500 stands for zero in the data rows.
Some points, one per row:
tensor([526, 534, 508, 449, 403, 422, 581, 485, 372, 574, 510, 557])
tensor([523, 527, 488, 494, 413, 426, 560, 467, 417, 557, 526, 498])
tensor([520, 529, 509, 469, 399, 433, 588, 490, 384, 575, 507, 559])
tensor([585, 592, 610, 567, 559, 405, 523, 491, 434, 736, 437, 395])
tensor([516, 534, 502, 452, 395, 421, 575, 491, 384, 565, 513, 553])
tensor([214, 411, 460, 451, 538, 514, 594, 606, 491, 602, 538, 586])
tensor([560, 510, 411, 516, 457, 576, 569, 532, 557, 498, 470, 501])
tensor([503, 484, 428, 591, 262, 642, 155, 393, 888, 109, 948, 444])
tensor([752, 394, 304, 298, 315, 102, 432, 101, 289,   0, 621, 584])
tensor([648, 560, 530, 555, 501, 481, 572, 522, 434, 711, 360, 248])
tensor([518, 544, 472, 460, 418, 440, 559, 500, 410, 543, 505, 600])
tensor([511, 609, 406, 434, 436, 598, 528, 433, 527, 475, 541, 737])
tensor([543, 537, 499, 494, 468, 433, 560, 504, 451, 548, 437, 546])
tensor([515, 532, 503, 450, 398, 419, 588, 497, 374, 574, 501, 559])
tensor([505, 542, 486, 483, 342, 462, 398, 409, 537, 394, 681, 551])
tensor([570, 535, 543, 542, 488, 449, 574, 485, 464, 623, 402, 417])
tensor([475, 526, 492, 487, 430, 491, 615, 515, 421, 576, 515, 510])
tensor([967, 497, 421, 143, 999, 224,   0, 451, 856,   0,   0,  76])
tensor([580, 524, 534, 534, 512, 437, 542, 476, 467, 606, 343, 396])
tensor([569, 525, 482, 429, 403, 352, 549, 415, 356, 429, 540, 583])
tensor([460, 465, 648, 375, 393, 668, 567, 379, 439, 414, 505, 491])
tensor([484, 526, 457, 481, 467, 497, 567, 552, 462, 523, 539, 597])
Then 19 other points, each followed by its number:
tensor([371, 484, 469, 516, 500, 420, 533, 582, 455, 561, 566, 573]) 0
tensor([143, 389, 454, 454, 548, 534, 615, 632, 507, 609, 562, 590]) 1
tensor([368,   0, 260, 258, 621, 373,  37, 480, 621, 744, 292, 948]) 2
tensor([510, 526, 471, 492, 376, 495, 483, 475, 526, 451, 618, 545]) 3
tensor([505, 525, 491, 469, 397, 430, 521, 482, 429, 536, 560, 539]) 4
tensor([498, 533, 492, 477, 413, 430, 563, 493, 406, 560, 540, 571]) 5
tensor([313, 376, 859, 254, 373, 999, 577, 272, 502, 191, 513, 383]) 6
tensor([504, 531, 424, 515, 323, 436, 271, 385, 649, 252, 786, 532]) 7
tensor([460, 472, 467, 486, 455, 447, 545, 548, 436, 578, 536, 579]) 8
tensor([576, 557, 511, 398, 423, 310, 521, 380, 317, 425, 581, 633]) 9
tensor([501, 498, 487, 451, 438, 419, 562, 480, 392, 588, 490, 602]) 10
tensor([571, 553, 504, 405, 415, 314, 510, 377, 321, 419, 566, 620]) 11
tensor([476, 528, 513, 453, 407, 470, 575, 483, 413, 524, 523, 567]) 12
tensor([403, 527, 473, 473, 451, 456, 579, 535, 435, 555, 534, 538]) 13
tensor([560, 525, 487, 439, 404, 373, 560, 429, 362, 462, 534, 569]) 14
tensor([572, 525, 514, 485, 405, 427, 588, 463, 425, 609, 464, 422]) 15
tensor([506, 527, 474, 493, 373, 506, 476, 470, 541, 441, 627, 541]) 16
tensor([571, 786, 735, 387, 629, 218, 364, 368, 210, 717, 740, 843]) 17
tensor([529, 538, 507, 474, 405, 441, 597, 489, 399, 596, 492, 521]) 18
Which of these numbered points is nearest to each point below, looking only along the 3 directions in which the first points spread most? Its number follows each.
tensor([507, 536, 500, 461, 400, 438, 585, 486, 371, 569, 515, 569]) > 10
tensor([456, 507, 468, 520, 483, 516, 564, 560, 476, 532, 546, 576]) > 0
tensor([519, 542, 419, 510, 285, 410, 202, 339, 681, 191, 842, 526]) > 7
tensor([  0, 183, 287, 999, 999, 151,  19, 999, 794, 792, 999, 617]) > 6
tensor([521, 532, 527, 462, 384, 451, 560, 454, 414, 542, 520, 509]) > 12
tensor([503, 516, 550, 434, 383, 499, 557, 425, 430, 480, 528, 514]) > 4
tensor([223, 557, 402, 510, 518, 624, 651, 627, 537, 454, 559, 524]) > 1
tensor([541, 542, 511, 508, 462, 417, 558, 491, 445, 557, 427, 513]) > 15
tensor([572, 527, 530, 531, 472, 434, 577, 479, 443, 631, 377, 404]) > 15
tensor([525, 578, 547, 421, 455, 373, 499, 403, 358, 507, 505, 654]) > 14
